Each row has a hidden score. How much does it go up from the first row of each pair to the second? 10 means little or no change, 20 a big rise and 0 a big fall. The score is a weighted sum of the row's numbers plus the product of two more (or one squared), each taken from its middle value.
tensor([ 42.,  20.,  41., -89.,  21., -40.,  -9., -25.,  18.,  25.,   8.,  19.,  12.,  41.])
tensor([ -4.,  38.,  72., -32., -31., -22., -39.,  -3.,  16.,  13.,  45.,   0., -71.,  -4.]) -> 11
tensor([-11.,  22.,  10., -30.,   8., -21., -40., -42.,   8.,  -1.,  -3., -14.,  12.,   4.])
tensor([-30., -88., -36.,  11., -71.,  40.,  12., -28.,  21., -51.,   7., -12.,   8., -52.]) -> 9
tensor([ 16.,  -5., -26.,  30.,   1., -28., -35., -28.,  28., -12.,  47.,  -1.,   4., -12.])
tensor([  8.,  16.,  16.,  -1., -22.,   4.,  34.,  42.,  29.,  34.,   6.,  29., -43.,   9.]) -> 11
tensor([  -9.,   34.,  -10.,  -16.,  103., -101.,  -72.,  -61.,   34.,  -17.,   24.,   66.,   16.,   74.])
tensor([-34.,  -2.,  -4., -29., -20.,  12., -33., -36.,  -1., -15.,  -3., -55.,  34., -15.]) -> 6
tensor([-49., -34., -18.,  19., -29.,  40.,  21.,  24., -58., -47., -18., -23.,  11.,  -3.])
tensor([-42.,  36., -88.,   9., -21.,   6.,  12.,  -8., -47., -39.,  20.,   2.,  57.,  80.]) -> 8
tensor([ 47.,  47.,  62., -44.,  11., -97., -34., -40.,  51.,  57., -20.,  53., -24.,  40.])
tensor([-48., -46., -24.,  31., -32.,  36.,  23.,  12., -32., -60.,  -7., -33.,  22., -17.]) -> 5
tensor([ 10., -41., -26., -17.,  -2.,  49., -24., -33.,   1., -40., -19., -46.,  11.,  -6.])
tensor([ 11.,  20.,  44.,  17.,  26., -39., -27., -28.,  54.,  15.,  19.,  11., -17.,   9.]) -> 9
tensor([-14.,  -2., -15.,  16., -11.,  23.,  47.,  51., -61.,   0., -19.,   1.,  -6.,  -3.])
tensor([ 21.,  43., -27.,  46.,  30., -41.,  30., -36., -41.,  41.,  -4.,  27.,  17., -30.]) -> 9
tensor([ 89.,  17.,  37., -38.,  18., -61., -14.,  15.,  70.,  43.,   2.,  63., -17.,  -5.])
tensor([-33., -50.,   6.,  38., -36.,  29.,  37.,  22.,  -3., -38., -29., -15.,  -1., -22.]) -> 7
tensor([-21.,   6., -61.,   7., -27.,  36.,  20.,  16., -49., -22.,  19.,   2.,  13.,  16.])
tensor([ 21.,  16., -14., -33.,  -3., -56., -68., -43.,  22.,  39.,  31.,   7., -12.,  -5.]) -> 11
tensor([-17.,   1., -16.,  23., -17.,  21.,  26.,  21., -60., -12.,   3.,  -6.,  14.,  -7.])
tensor([  67.,   28.,   50.,  -59.,   22., -102.,    8.,    4.,   44.,   13.,   21.,   50.,    2.,   -2.]) -> 15
tensor([-23.,   5., -33.,   2., -21.,  13.,  29.,  35., -90., -22.,   1.,  -4.,  14.,   3.])
tensor([ 10.,  -7., -36.,   3.,  91., -25., -89., -54.,  32.,  16.,  44.,  -9., -16., -16.]) -> 16
tensor([-55., -42., -20., -17.,  35.,  34.,  -9.,  -1., -40., -61., -59., -51.,  33.,  34.])
tensor([ -7.,  32.,   1.,  53.,  32.,  -1., -45., -51.,  20.,   3.,  17., -12.,  41.,  12.]) -> 5
tensor([-96., -29., -10.,  -1., -17.,   7., -21., -17., -27., -68.,  -5., -63.,  25.,   4.])
tensor([ 17.,  25., -22., -41.,  26., -17., -24.,  -2., -44.,  30.,   4.,  27.,  19.,  68.]) -> 7
tensor([ -5., -54.,  16., -21., -95., -19.,  -8.,   6., -41., -35.,   8.,   2.,  -8., -74.])
tensor([-21.,   6., -56., -76.,  41.,  -9.,   1.,  -3.,  -3.,  55.,  11., -32.,  25., -22.]) -> 13
tensor([-54., -34.,   2.,  32., -10.,  31.,  22.,  10.,   4., -27., -23., -44., -11., -31.])
tensor([-38., -16.,  36.,  12., -24.,   8.,  29.,  25.,  13., -10.,  -9., -27., -34., -45.]) -> 10
tensor([-32.,  -5.,   5.,   0.,  -3.,  24.,  12., -14., -15., -22., -11., -34.,   3.,  -7.])
tensor([-58., -64., -26.,  32., -39.,  45.,   3.,   8., -16., -74., -11., -39.,  25., -25.]) -> 10
tensor([  0.,  44.,   3., -35.,   8.,   2.,  38.,  27.,  18.,  19., -30.,   5.,   9.,  23.])
tensor([ 11.,  15.,  85., -23.,  30., -65.,   2.,  14.,  28.,  39.,   6.,   5., -60., -22.]) -> 10
tensor([ 37.,  20.,  17.,  23.,  33., -23.,  12.,   1.,   6.,  43.,  23.,  55., -33.,   0.])
tensor([ -16.,   -8.,  -34.,  -21.,    8.,  -41.,  -76., -113.,   65.,   20.,   36.,  -50.,   53.,  -44.]) -> 12
tensor([ -51.,  -12., -108.,  -60.,   12.,   10.,   32.,  -15.,  -37.,  -25.,    8.,  -43.,   61.,  -12.])
tensor([  4.,  11., -11., -17.,  14.,  -8.,  -6.,  42.,  21.,  23.,  50.,  22., -33., -23.]) -> 12
tensor([-35.,   8.,  11.,  20.,   3.,   1., -19., -22.,   0.,  -4.,  11., -32.,   4.,  -9.])
tensor([ 31.,  32.,  17., -54.,  17., -11.,  -2.,  10.,  -7.,  34.,  -8.,  26., -15.,  24.]) -> 10
tensor([  7.,  48.,  24.,  13.,  27.,  17.,  -8.,  65., -44.,  30., -28.,  34., -14.,  55.])
tensor([ 20., -16.,   7.,  19., -14.,   9.,  35.,  37.,  14.,   8., -10.,  35.,  -9., -11.]) -> 10
tensor([ 32., -33.,  -7., -33., -52.,   5.,  11.,  55.,  10.,  24.,  14.,  -2., -51., -38.])
tensor([ 38.,  33.,  39., -10., -10., -15.,  34.,  48.,  26.,  47.,   5.,  66., -17., -33.]) -> 15
tensor([-22.,  13.,  17.,  26.,  28.,  -9., -25., -34.,  30.,   6.,  17., -50.,  10., -13.])
tensor([ 10.,  21.,  30.,  36.,  37.,   6.,  35.,  12.,   5.,  15.,  -5.,  -6., -66.,  -9.]) -> 10
tensor([-18., -22., -26.,  -9., -26.,  24.,  10., -15.,  30., -34., -20.,  -6.,  49.,   9.])
tensor([ 54.,  19.,  -4., -37.,  15., -30.,   6.,  24.,  -4.,  37.,   5.,  71., -26.,  12.]) -> 6
tensor([-14., -49., -16.,  32., -70.,  31.,  26.,  27., -18.,  -8.,   4.,  11., -13., -82.])
tensor([  6., -41.,   6.,   9., -60.,  10.,  45.,  45.,   8.,   1.,   5.,   3., -49., -52.]) -> 8
tensor([-43., -93.,  -2.,  10., -94., -13.,  12.,  -1., -66., -59., -27., -15.,  60., -50.])
tensor([ -6., -23.,  20., -24.,  -6.,  31.,   2.,   7., -22., -25.,  13., -29.,   9., -29.]) -> 12
tensor([ 12., -37., -16.,  28., -53.,  34.,  18.,  29.,  10.,  -4.,  28.,  -7., -27., -45.])
tensor([ -8.,  40., -15.,  37.,  38., -80.,  -3., -30.,  22.,  17.,  27.,   0.,  38.,  41.]) -> 10
tensor([-53., -24.,  -9.,  38., -26., -30., -10., -36.,  -9., -70., -34., -56.,   1.,  -1.])
tensor([ 63.,  62.,   7., -48.,   2., -41., -35., -27.,  -2.,  11.,  14.,  70., -14.,  26.]) -> 8
tensor([  0.,  39.,  -2.,  14.,  73.,   2., -13.,  -6.,  19.,  22., -13., -31.,  54.,  39.])
tensor([ 46.,   2., -12.,  37.,  -1., -65.,  16.,  33.,  43.,  51.,  27.,  41., -29., -23.]) -> 4
tensor([  0.,  23., -26.,   3.,  34.,  16.,   3., -17., -32.,  -8.,  -9.,  -6.,  47.,  62.])
tensor([ 49.,  31., -27., -27.,  28., -30., -26.,   9.,  -1.,  29.,  38.,  20.,   2.,  27.]) -> 8
tensor([ 31.,  18.,  -6., -25.,  12., -26.,  14.,  37., -24.,  26.,  26.,  30., -22.,  21.])
tensor([  2.,   1.,  -2., -30.,  48., -32., -84., -53.,  21.,   8.,  10., -13.,  42.,  19.]) -> 17
tensor([ 41.,  25., -10., -27.,  41.,  60.,  -1.,  10., -23.,  29., -34.,   7.,  51.,  44.])
tensor([-34., -22.,  30.,  66., -37.,  37.,  47., -32., -47., -25., -46., -27.,  34., -23.]) -> 8
tensor([ 46.,  36.,  38., -65.,  12., -71., -42.,   2.,  31.,  44.,   6.,  34., -20.,  45.])
tensor([ 50.,  30.,  11., -17.,   8., -32.,  -5.,  25.,  18.,  45.,  43.,  56., -41.,   2.]) -> 9
tensor([ 11.,  15.,  -8.,  33.,  39., -27., -24., -31.,  34.,  -3.,  21.,  -1.,  20.,  25.])
tensor([-18.,  19.,  12., -51., -12.,  -8., -56., -23.,   4.,  -8.,  14., -20.,  12.,  10.]) -> 13
tensor([-20., -32., -24.,  15.,  -1.,  38.,   0., -11., -15., -53., -31., -27.,  43.,  15.])
tensor([-17.,   8., -34., -21.,  -8.,  25.,   6.,  30., -58., -11., -13.,  16.,  31.,  26.]) -> 8
tensor([ -5.,   3., -13.,  17., -16.,   7.,  53.,  49., -43.,   7.,   5.,  28., -23., -15.])
tensor([ -9.,  23., -27., -17.,  11.,   1., -60., -36., -26.,   0.,  24., -26.,  26.,  24.]) -> 10
tensor([ 44.,  47., -46.,  -2.,  18.,  12., -20., -16.,   3.,  32.,  56.,  10., -12.,  -6.])
tensor([  1.,  15., -19.,  10., -13.,  -4.,  62.,  66.,  -8.,   0.,  11.,   5., -52.,   4.]) -> 6
tensor([ 17.,  26., -22.,  13.,  39.,   1., -20., -29.,   7.,   5.,  -1.,   7.,  39.,  29.])
tensor([ 34.,  44.,  18., -56.,  40., -12., -51., -45.,  43.,  35., -24.,  37., -73.,  14.]) -> 15
tensor([ 32.,  -4.,  12., -88., -20.,  -2.,  18., -28.,  -4.,  23.,  14.,  43., -12.,  23.])
tensor([ -6.,  -8.,  16.,  21.,   3.,  13.,  40.,  23.,  10.,  15., -20.,   3., -23., -32.]) -> 7
tensor([-24., -33., 105.,  67.,  10., -43.,  38.,  33., -61.,  -6., -10.,   2., -71.,   8.])
tensor([  9.,  -4., -10., -37., -19.,   1.,  -4.,  31., -68.,  30.,  14.,  16.,   4.,  14.]) -> 9
tensor([ 15., -16.,  11.,  12., -29.,  -6.,  15.,  31.,  19.,  17.,  19.,  19., -60., -53.])
tensor([ 15.,  38., -10.,  -1.,  38.,   5.,  12., -13., -14.,   8.,   3.,  36.,  48.,  37.]) -> 12
tensor([ 39.,  26., -16.,   3.,  45.,  -2., -23., -39.,  36.,  24.,  18.,   8.,  15.,  17.])
tensor([ 37.,   9., -17.,  -9.,  33.,  -7.,  28.,   8.,  43.,   4.,  31.,  18., -26., -31.]) -> 11
tensor([ 39.,  50.,  31., -31.,  50., -89., -52., -28.,  25.,  27.,  14.,  19.,   7.,  57.])
tensor([ 13., -26., -40.,   1.,   8.,  27., -48., -32.,  -3., -25.,  26., -15.,  43.,  10.]) -> 8
tensor([ 65.,  14.,  61., -59.,  38., -26., -39., -25.,  71.,  35.,  31.,  32.,  12.,   7.])
tensor([ 16.,  12.,  18., -58., -20., -29., -33., -11.,  17.,  18.,  32., -18., -17.,  -3.]) -> 5
tensor([ 19.,  39.,  18.,  -2.,  27., -13.,   5.,   8.,   6.,  43.,   8.,  24., -17.,   5.])
tensor([-52., -48.,   2.,  20., -20.,  56.,  15.,  12.,   1., -19., -34., -37.,   3., -35.]) -> 12
tensor([  3.,   6.,  22.,  35.,  10., -10.,  43.,  27.,  20.,  24., -18.,   9., -18., -16.])
tensor([ 29., -17., -10., -10., -16.,  -4.,  21.,  35., -16.,   5.,   3.,  45., -18.,  -5.]) -> 11
tensor([  8.,  32.,   9.,  -6.,  26., -19.,   9., -17., -68.,  13.,  -7.,  13.,   6.,  35.])
tensor([ 40.,  39.,  11.,  22.,  46., -21.,   0.,  -7.,  31.,  45.,  11.,  21.,   8.,  32.]) -> 10
tensor([-18., -30., -35.,  47.,  -2.,  24.,  50.,  26., -34.,   4., -16.,  17.,   3., -10.])
tensor([ 36.,  43., -20.,   3.,  42.,   4., -11.,  -4.,   3.,  33.,  -4.,   8.,  13.,  22.]) -> 10
tensor([-29., -66., -41.,  48., -60.,  51.,  13.,  24.,  -1., -41.,   1., -28.,   3., -54.])
tensor([-35.,   3.,  28.,  -5., -13.,   2.,  26.,  26.,  -3.,  -5., -11., -12., -20., -10.]) -> 13
tensor([-18., -22., -25.,   5.,  -3.,  43.,  -7., -22., -29., -26.,  -6., -26.,  23.,   8.])
tensor([  6., -31.,  -2.,  -5., -15.,   1., -10.,  -3.,  -4., -35., -34.,  -2.,  18.,   9.]) -> 12
tensor([ -62., -111.,  -35.,   24.,  -21.,   10.,   25.,   -6.,   -5.,  -85.,  -69.,  -25.,   23.,  -12.])
tensor([ 33.,  23.,  32., -50.,  -5., -35.,  14.,  32.,   0.,  27.,   4.,  43., -35.,  11.]) -> 2
tensor([ 30.,  18., -47.,  36.,  28.,   1., -52., -27.,   1.,  17.,  16.,  33.,  13., -17.])
tensor([ -4., -26.,  -4., -32.,   1.,  12.,  27.,  45.,  36.,  -2.,  32.,  24., -45., -47.]) -> 16
tensor([-22.,  13.,  -3.,  62.,  22.,  -4.,  -3., -27.,  63.,  17.,  -5., -27.,  35., -41.])
tensor([ -7.,   9.,  11., -13., -17.,  -1.,  30.,  37., -56.,  10., -15.,  18., -15.,   4.]) -> 8
tensor([ 31.,  14., -23.,  11.,  -6., -10.,  29.,  31., -36.,  18.,   8.,  57., -28.,   6.])
tensor([-51., -54., -16.,  39., -33.,  35.,  13.,   3.,  -4., -55., -16., -42.,  15., -26.]) -> 12
tensor([-10.,   4.,   6., -92., -20.,  -7., -79., -25.,  23.,   5.,  31., -13.,  13.,  -9.])
tensor([-14., -12., -36., -18., -12.,  28., -10.,  -8.,  -4., -13.,  20., -16.,  23.,  -3.]) -> 6
tensor([ -7.,   4., -22.,   5.,  35.,   2., -37., -39.,   9., -16., -13., -14.,  36.,  29.])
tensor([ -7.,  36.,  44.,   2.,   2.,   0., -12.,  -3.,  48.,  24.,   5.,  -2., -24., -26.]) -> 10
tensor([-34.,   2.,  -5.,  -6., -33.,  55.,  19.,  22., -33.,  -3.,  -2.,  -7., -31., -17.])
tensor([ 53.,  72., -43., -25.,  30.,  11., -79., -62.,  54., -27.,   2.,   5.,  20.,  77.]) -> 11
tensor([-40.,   7., -23., -52.,   2., -21., -30., -33., -33.,  84.,   6.,  53., -19., 116.])
tensor([  7.,  -7., -44.,   8.,  28.,  30.,  58., -76., -14., -22.,  -3.,  -7.,  79.,   1.]) -> 8
tensor([ 44.,  22.,  15., -27.,   5., -45., -12.,  21.,   6.,  44.,  36.,  37., -41.,   5.])
tensor([-61., -25., -14.,  23.,  -9.,  34.,  -5., -25., -14., -46., -21., -75.,  45., -13.]) -> 13
tensor([-44.,  -4.,  28.,  10., -20.,  30., -16., -20.,  47.,  -5., -36., -58.,   3., -19.])
tensor([ -7., -47., -16.,  -1., -40.,  23.,   1.,  -1., -27., -36.,  20., -13.,  17.,   7.]) -> 6
tensor([ 42.,   0., -11., -17.,  11.,   0.,  -7.,  14., -15.,  11.,   4.,  22.,   4.,  22.])
tensor([-37.,  14.,  39., -14.,  20., -44., -57., -27.,  33.,  34.,  19., -39., -14.,  -5.]) -> 13
tensor([ 29.,  26.,  24.,  14.,   5., -19.,  15.,  27.,  31.,  43.,  12.,  33., -49., -19.])
tensor([ 48.,  27.,  20.,  20.,  31., -41.,  16.,  -1.,  16.,  33.,   9.,  59., -55., -54.]) -> 12
tensor([-21., -11., -12.,   9., -24.,  38.,  21.,  15., -26.,  -8., -13., -16.,  -3., -25.])
tensor([ 51.,  39., -24.,  -2.,  43., -20., -19.,  -8.,   8.,  40.,  40.,  34.,   1.,  12.]) -> 10
tensor([  2.,  62., -42.,   5.,  71., -24., -41., -50.,  54.,  41.,  32., -37.,  38., -11.])
tensor([ -5.,  54.,  49.,  20., -14., -47.,  31.,  39.,  52.,  45.,  28.,  26., -86.,  -4.]) -> 9
tensor([ 28.,  27.,  39.,  -8.,  13., -42., -45., -34.,  32.,  31.,  21.,   9., -34., -10.])
tensor([ 15., -41., -70.,  21., -17.,  70.,  20.,   5., -55., -24.,  17.,   4.,  46., -29.]) -> 9
tensor([ 15.,  47., -39., -33.,  69.,   8.,  30.,  35., -16.,   8., -26.,  -4., -33., -30.])
tensor([-20.,  11.,  -2.,  -4.,  30., -14., -51., -59.,  13., -10.,  27., -52.,  22.,  11.]) -> 11
tensor([ 61.,  -4.,  52., -83., -12., -12., -34., -22.,  -8.,   2., -21.,   5.,  15.,  32.])
tensor([-58., -14.,  57.,  10., -28.,  13.,  22.,   4.,   4., -25.,  -9., -24., -26., -49.]) -> 9
tensor([-10.,  19.,  -4.,  19.,   7.,  11., -28., -36.,  29.,   2.,  -4., -29.,  28., -10.])
tensor([-35., -20.,  -5.,  15., -21.,  38., -16.,  -8., -10., -52.,  -2., -58.,  34., -24.]) -> 10
tensor([-38.,  -2.,   3.,  42., -14.,  38.,  -9., -40.,  -7., -35., -15., -63.,  25.,  -2.])
tensor([-17.,  19.,  56.,  -3.,  10., -17., -28., -12.,  30.,  19.,   4., -35., -15.,  -4.]) -> 11
tensor([  8.,  33.,  -1.,  23.,  22.,   6.,  25.,   2.,   7.,  22.,  -1.,  -1.,  -3., -25.])
tensor([-30., -47.,  -6.,  15., -58.,  25.,  17.,  19.,  -1., -19.,  21., -21., -33., -69.]) -> 12
tensor([-30.,  -8., -16., -19., -34.,  21.,  15.,  17., -52., -40., -13., -17.,  27.,  12.])
tensor([ 31.,  -3.,  -4., -36.,  -9., -26., -20., -43.,  -3., -25.,  45.,  15., -30., -29.]) -> 12
tensor([-35., -55., -25.,  13., -45.,  44.,  20.,  15., -36., -60.,  -6., -22.,  21., -14.])
tensor([-31., -20.,  35.,   9., -36.,   3.,  17.,  26.,  -2.,  -6.,  -7., -25., -38., -46.]) -> 10
tensor([ 24.,  20.,  30., -38.,  24.,  -8., -14.,   0.,  11.,  27.,  -9.,  -2.,  -6.,  14.])
tensor([-20., -38., -24.,  41.,  -6.,  40.,   8.,  -2.,   1., -37., -28., -20.,  22., -15.]) -> 9
tensor([ 33., -12., -17., -17., -25.,  -7., -24.,  12.,   1.,  -5.,  40.,   0., -31., -17.])
tensor([ 10.,  35.,  22., -58.,  11.,  -1.,  -1.,  32., -32.,  11.,  -3.,  15.,   1.,  34.]) -> 13
tensor([-11., -12.,  -5.,  55., -10.,  -7.,  32., -67., -37., -23.,  80., -46.,  44.,  14.])
tensor([-41., -55., -32.,  25., -38.,  59.,  21.,   6., -35., -46., -15., -26.,  21., -25.]) -> 12
tensor([ 27.,  24.,  37.,   1.,  30., -31.,   6.,  20.,  31.,  37., -23.,  49., -40.,   1.])
tensor([ -2.,  -6., -57.,  42.,  14.,  13.,  38.,  30., -19., -12.,   3.,  13., -19., -20.]) -> 7
tensor([ -2.,  29.,   3.,  27.,  30.,   7.,   1., -15.,   3.,  26.,  -8.,   0.,  -1.,  -2.])
tensor([  4.,   3.,  15.,  46.,   2.,  -5.,  46.,  55.,  -2.,  18.,  -8.,  -8., -40., -11.]) -> 5
tensor([-22., -54., -25.,  24., -22.,  45.,  21.,  16.,  12., -25.,   7., -17.,   4., -42.])
tensor([ 20.,   9.,  -3., -73.,   5., -54.,   9.,   8., -16.,  52., -32.,  11., -10.,  84.]) -> 11
tensor([ 10.,  20., -25.,   8.,  37., -13., -56., -49.,  31.,  -4.,  29., -25.,  38.,  30.])
tensor([-54., -27.,   8.,  -9., -33.,   7.,   7.,   7.,  58., -41., -19., -45., -54., -37.]) -> 12
tensor([ 14.,  24.,  43., -21., -21., -17., -16.,  20.,  27.,  41.,  18.,  36., -95., -38.])
tensor([ 24., -11.,   9.,   1., -29.,  20., -11.,   3.,  -7.,  18.,  38.,  19., -50., -23.]) -> 9
tensor([ 16.,   4.,  49., -23.,   8.,  -7.,  36.,  37.,  22.,  23., -19.,  25., -26.,   0.])
tensor([ 13.,  34., -11., -31.,  62.,  -7., -32., -27.,  -2.,   1., -30.,  -8.,  42.,  76.]) -> 14
tensor([ 42.,  29., -15.,  -4.,  32.,  -8., -35., -22.,  35.,  28.,  15.,  19.,  11.,  13.])
tensor([ 58.,  29.,  37.,   2.,  49.,  24.,  21.,  33., -31.,  23., -33.,  93., -28.,  49.]) -> 14
tensor([ 28., -14.,  41.,   4.,  45., -17., -20., -55.,  56., -24.,   0.,   0., -27.,  46.])
tensor([ 24., -24., -18.,  11.,  -7.,  18.,  45.,  56., -10.,   2.,  -8.,  28., -22., -14.]) -> 4
tensor([ 23.,   2., -10.,  -9.,  42., -20., -73., -63.,  36., -16.,   8., -32.,  40.,  31.])
tensor([-43.,  -7.,  19.,  28.,  -4.,  27.,  -9., -30.,  22., -18.,  -8., -63.,  19., -35.]) -> 6
tensor([ 36.,  16.,  17., -21.,  13., -26.,  32.,  46.,  -9.,  37.,  -3.,  37., -34.,  -5.])
tensor([-21.,  42.,  15.,  36.,   7., -15.,  51.,   8.,  40.,  41.,   4., -12., -19., -53.]) -> 11
tensor([ 36.,  47.,  32.,  -7.,  50., -37.,   2.,   0.,  33.,  26., -29.,  30.,   0.,  37.])
tensor([ -9.,  28., -14.,   3.,  23.,   7.,   1.,   9., -45.,  10.,  -8.,   7.,  21.,  34.]) -> 7
tensor([-44., -94.,   8.,  29., -13.,  74.,  23.,   0.,  46., -20., -27., -14.,  21., -21.])
tensor([-21., -11.,  -7.,  10.,  10.,  40.,   5.,  -5.,  18., -16., -36., -35.,  30.,   5.]) -> 7
tensor([-20., -36., -26.,  35., -24.,  44.,  38.,   7., -11., -35., -15.,  -7.,  20.,  -9.])
tensor([-37.,   3., -39.,  21., -30.,  30.,  43.,  20., -54., -30., -26., -22.,  -1.,  -4.]) -> 8
tensor([ -3.,  12.,  -1., -43., -14.,  -4.,   5.,  38., -51.,   3.,   1.,  14.,  -8.,  11.])
tensor([ 55.,   5.,  25., -22.,  21., -60., -52., -72.,  39.,  50.,  44.,  33.,  29.,  17.]) -> 12
tensor([  7.,  84., -58.,  18.,  73.,  -3., -24., -15., -26.,   4.,  37., -35.,  51.,  12.])
tensor([ -6.,  15., -30., -28.,   1.,   6., -11.,  10., -77.,   6.,  21.,  37.,  16.,   8.]) -> 15
tensor([  5., -30.,  25.,   9., -42.,   1.,   4.,  15.,   9.,   8.,  16.,  12., -52., -60.])
tensor([-42.,  12.,   4., -20., -12.,  -2., -20., -27., -22., -16.,  23., -51.,  16.,  -3.]) -> 10
tensor([ 42.,  17.,  38., -30.,  11., -63., -39., -17.,  27.,  28.,  24.,  13., -31.,  17.])
tensor([ 14.,  41.,  16., -16.,  18., -33.,  19.,   8.,  -7.,  33., -10.,  48.,  -6.,  21.]) -> 11
tensor([-56.,   1., -17., -36.,  -8.,   5.,  52.,  10., -82., -24.,  -5., -55., -14.,  13.])
tensor([-25., -65.,   3.,  14.,   0.,   6.,  21.,  77.,  -6., -57., -21., -20., -39., -45.]) -> 12
tensor([-57.,  15.,   1.,  28., -43., -18.,  65.,  33., -78.,  13., -33.,  23., -87.,   3.])
tensor([ 11.,  40., -25., -16.,  53.,  -7., -11., -14., -16.,   1.,  -8.,   7.,  43.,  61.]) -> 12
tensor([ -7.,  79., -22.,   3.,   1., -27.,  -7.,  15.,   3.,  30.,   7.,  33., -53., -13.])
tensor([  2.,  10.,  55.,  19.,   1., -16.,  -5.,   5.,  39.,  18., -13.,  -7., -40., -21.]) -> 10
tensor([  8.,  -8.,  30.,  -6.,  -5.,  16.,  26.,  26., -17.,  -5., -57.,  -1.,   6.,  23.])
tensor([  4.,   5.,  -3., -21.,  33.,  -5., -36., -43.,   9., -14., -14.,  -7.,  42.,  51.]) -> 13
tensor([ 17., -33.,  -6.,  -4., -44.,  -5.,   1.,  17.,   0.,  17.,  35.,  13., -40., -31.])
tensor([ 20.,  14.,  17.,  24.,   4., -15.,  41.,  36.,   5.,  19., -12.,  28., -50., -16.]) -> 9
tensor([ -44.,    6.,  -28.,   -7., -101.,   11.,   24.,  -67.,  -21.,  -41.,   50.,   13.,   -1.,  -34.])
tensor([  4., -18., -35.,  25.,  21.,  21., -27., -42.,  23., -24.,  22., -24.,  39.,   5.]) -> 5
tensor([-38.,  -5.,  18., -10., -38.,   5.,  12.,  10.,  -9.,   4.,   3., -27., -31., -46.])
tensor([ -1.,  11., -15.,  15.,  28.,  19., -12., -28.,   7., -24.,  -8., -23.,  62.,  18.]) -> 11
tensor([  0.,   7.,   2., -17.,  12.,  30.,  -6., -10.,  10., -17., -32., -27.,  25.,  21.])
tensor([ 31., -32.,   1.,  13.,  -4., -14., -13.,   5.,  14., -13.,  29.,  34.,  -4.,  -7.]) -> 7
tensor([ 15.,  33.,  39., -17.,  56., -42.,   0.,  36.,   5.,  31., -17.,  15., -26.,   4.])
tensor([ -4.,  43.,  27., -34.,  34., -19.,  -6., -32.,  25.,  -7., -38.,  -2.,   7.,  76.]) -> 15
